In the rows, zero is written as 128.
Each path below is one point turned by a fixed rotation once a step. After each direction that follows a path, write how fast that rotation turns it, in degrees a step (0 if it stays still).
Each turn is a multiple of 5 degrees from 10 to 175, or 0.
Each row of a path follows its step; steps can be skipped.
Path 1:
step 0: [128 130 123 122 122 118 131 121 131 124 118 135 126 125 129 129 118 121
 133 129 127 129 136 129 137 129 132 126 129 119 129 130 129 123 120 135
 120 123 122 121 136 127 126 123 128]
step 1: [128 123 124 129 129 131 133 122 127 123 121 124 128 125 133 130 125 122
 123 119 140 130 135 139 135 127 121 136 131 118 126 127 134 132 125 126
 125 128 121 130 135 129 137 130 136]
step 2: [127 127 127 128 130 128 125 127 132 119 117 130 131 132 129 133 123 130
 126 130 127 135 131 125 137 127 126 121 130 118 130 123 140 121 117 136
 130 139 126 131 134 134 127 129 133]
step 3: [126 123 123 132 122 135 131 118 127 121 120 128 122 130 128 128 137 132
 131 122 130 128 134 126 138 125 125 125 126 121 133 126 127 134 117 133
 125 129 120 130 133 114 131 130 126]
step 4: [122 125 132 123 122 130 125 132 134 127 117 132 124 127 122 129 122 123
 133 132 132 123 142 130 135 128 129 133 129 127 133 114 134 130 118 134
 130 126 121 129 127 129 131 127 134]
step 5: [132 126 133 133 125 126 125 127 134 125 124 127 126 126 136 127 135 128
 123 126 141 129 130 129 144 129 127 131 125 123 139 129 135 139 122 127
 128 135 120 131 128 130 125 120 132]
step 6: [131 127 130 123 127 117 125 123 127 130 121 133 125 126 132 129 126 134
 126 132 128 125 139 133 139 130 134 124 129 118 127 128 132 130 118 144
 128 131 127 125 124 123 127 124 129]
step 7: [139 127 124 125 130 125 130 125 132 126 128 125 126 127 132 130 130 124
 131 121 134 128 136 133 136 131 126 139 133 124 133 129 134 130 120 135
 121 118 116 131 136 122 126 128 127]
step 8: [124 133 123 126 129 120 130 135 133 124 117 126 122 122 134 132 121 129
 130 128 135 138 137 132 133 126 128 130 128 119 127 124 141 131 124 134
 125 131 133 133 131 130 126 132 134]
step 9: [133 129 120 131 135 129 129 120 129 125 122 132 128 131 136 129 135 123
 132 130 127 137 130 129 140 125 120 128 126 125 136 129 134 131 120 136
 128 134 127 122 136 120 134 127 132]
step 10: [126 124 130 129 127 132 127 135 126 127 119 132 121 130 121 118 126 133
 131 125 129 130 142 135 136 130 127 124 131 125 128 122 137 125 124 138
 121 128 124 128 134 120 136 131 131]
step 11: [128 132 130 127 133 132 129 133 133 123 121 123 122 128 135 122 129 125
 134 130 131 124 128 126 144 129 124 133 134 124 138 117 128 133 117 125
 123 133 121 130 132 129 126 128 129]
Speeds:
[124 126 127 127 128 131 127 128 127 131 126 127 129 129 127 127 127 128
 128 129 126 129 126 129 128 130 126 127 126 125 130 126 129 128 128 126
 127 130 126 128 131 128 129 131 127] | 45
Path 2:
step 0: [128 133 131 121 123 129 128 129 127 134 131 130 135 139 130 133 122 130
 129 121 134 130 127 135 128 139 122 126 131 129 138 122 133 127 123 127
 139 133 118 137 122 119 125 127 128]
step 1: [129 124 132 121 134 130 131 119 119 124 135 133 129 136 121 131 128 132
 126 127 137 129 136 128 126 123 128 132 122 129 119 135 133 119 135 120
 117 122 119 128 130 127 131 135 125]
step 2: [122 123 137 125 130 138 131 127 126 131 131 127 132 136 141 132 119 122
 130 118 128 127 125 129 127 139 129 123 129 122 126 126 139 134 127 126
 136 133 133 132 133 133 135 126 129]
step 3: [128 119 137 126 126 123 133 121 127 130 130 133 134 131 122 130 132 129
 132 131 144 126 132 128 134 118 124 122 142 129 128 127 134 123 127 124
 128 124 124 122 123 121 126 128 118]
step 4: [129 133 128 131 135 127 124 130 123 125 130 129 134 133 138 129 122 120
 128 128 133 128 138 131 127 136 129 128 125 124 113 118 134 133 118 127
 119 121 133 126 129 134 136 127 131]
step 5: [135 120 131 129 120 126 123 123 129 135 131 128 130 138 130 128 132 121
 126 130 131 135 122 123 128 134 122 121 140 126 131 119 132 124 127 122
 131 133 113 130 119 126 126 123 131]
step 6: [127 134 123 125 129 132 127 121 123 125 126 133 136 135 125 121 122 129
 120 128 136 132 137 125 134 128 128 140 127 129 116 128 130 128 129 122
 116 128 128 131 128 119 137 125 119]
step 7: [130 119 134 128 139 134 124 129 126 122 124 131 131 135 139 132 128 118
 122 120 131 126 123 129 128 141 124 128 126 125 131 125 132 118 130 125
 136 133 122 128 131 130 125 117 133]
step 8: [126 129 130 129 123 125 127 123 116 129 127 130 134 134 122 136 125 136
 130 127 145 125 131 121 134 123 130 126 129 123 126 127 124 124 125 120
 133 136 127 135 124 121 129 131 114]
step 9: [138 129 129 117 132 134 134 136 119 122 127 131 129 137 134 129 126 119
 132 121 133 122 134 129 124 136 130 130 123 130 126 129 138 121 119 129
 126 118 127 123 129 130 133 128 131]
step 10: [128 117 137 128 122 133 121 125 120 145 132 131 128 129 127 137 126 126
 132 130 130 126 130 129 127 135 125 120 135 120 126 130 127 128 128 117
 123 133 120 134 125 130 124 126 122]
step 11: [131 135 126 120 127 127 133 129 127 123 131 127 139 140 126 125 126 130
 131 123 135 133 138 135 135 131 116 134 134 132 130 130 142 129 126 123
 121 125 135 130 130 126 133 128 125]
Speeds:
[132 129 132 128 128 127 127 124 130 129 125 129 128 128 128 129 131 130
 128 130 128 127 128 126 128 129 128 127 127 127 128 129 129 128 130 128
 129 125 127 128 128 128 125 127 128] | 160
[127 126 129 128 129 126 127 128 124 130 131 130 126 128 127 126 131 129
 126 129 126 127 129 127 129 125 126 129 127 127 126 126 127 128 129 126
 129 126 130 131 128 127 128 128 125] | 155
[128 128 131 125 132 127 129 128 127 128 129 128 130 133 127 126 126 128
 130 128 129 129 129 127 127 131 129 127 131 125 125 129 126 128 127 126
 128 129 127 128 128 127 126 127 128] | 0
Path 3:
step 0: [126 132 128 121 139 129 135 123 129 134 130 126 130 114 135 139 120 128
 129 128 132 133 131 133 131 122 125 125 122 131 123 121 131 123 123 138
 132 130 134 124 140 133 123 133 134]
step 1: [133 122 128 128 127 121 126 129 130 124 136 133 123 138 122 139 124 129
 119 121 119 131 132 129 126 133 129 123 123 126 128 138 120 120 139 130
 136 126 126 128 122 134 135 122 128]
step 2: [128 125 134 122 123 128 122 127 117 129 130 129 129 129 120 125 127 130
 139 132 127 131 131 128 124 135 122 140 129 123 132 123 126 120 124 129
 111 129 124 129 142 127 124 125 125]
step 3: [129 136 131 128 115 125 136 133 134 132 115 130 119 127 120 122 126 139
 131 131 132 125 126 130 130 123 126 121 123 133 123 129 135 125 136 127
 135 128 133 121 131 128 134 138 125]
step 4: [130 124 120 135 144 135 125 122 125 132 129 124 126 126 127 140 128 127
 125 128 127 125 123 137 135 132 122 128 126 121 123 129 139 125 125 131
 124 124 139 124 129 131 136 120 129]
step 5: [122 122 127 120 124 124 124 129 121 123 134 123 138 127 124 128 135 131
 127 123 134 131 124 124 125 136 128 124 121 133 120 132 121 121 133 118
 130 128 112 124 123 129 138 129 128]
step 6: [125 133 133 133 118 128 134 117 120 132 123 129 131 126 124 134 131 125
 128 134 121 124 133 122 129 132 118 133 120 137 137 122 132 136 130 128
 120 134 131 131 135 131 123 133 137]
step 7: [129 136 120 133 126 135 126 123 130 123 131 125 113 134 126 112 121 125
 127 127 137 126 130 137 128 132 135 125 119 125 121 129 129 127 135 129
 137 130 131 129 130 134 132 130 133]
step 8: [133 119 126 129 131 130 123 130 124 118 129 115 132 134 130 135 130 122
 133 123 121 128 127 133 132 127 130 133 128 134 137 131 140 121 113 124
 128 129 131 130 129 125 136 131 121]
step 9: [121 127 129 122 128 121 138 116 123 132 136 129 124 129 132 129 131 142
 131 130 136 130 133 125 130 118 128 131 120 129 127 129 126 133 131 120
 132 131 116 123 127 116 129 129 126]
step 10: [122 135 128 137 132 135 129 127 124 119 128 134 129 122 119 128 128 130
 120 127 119 128 144 132 131 131 121 114 129 134 129 132 125 129 124 130
 126 133 137 130 133 126 122 126 131]
step 11: [131 126 129 124 122 137 129 122 123 128 123 126 121 138 134 130 126 125
 124 128 141 134 118 131 127 137 138 125 128 123 131 132 122 112 127 127
 133 132 128 137 132 128 126 123 127]
Speeds:
[127 128 129 127 129 127 130 125 124 127 128 127 127 131 126 129 131 128
 129 127 128 127 130 130 129 129 128 127 127 130 129 127 129 125 130 127
 130 129 129 126 132 130 130 128 127] | 0
[128 130 127 130 127 128 125 129 129 129 125 128 124 130 130 125 128 127
 132 129 129 130 127 129 125 129 127 129 129 127 131 127 129 127 129 127
 128 128 130 129 128 128 130 131 126] | 80
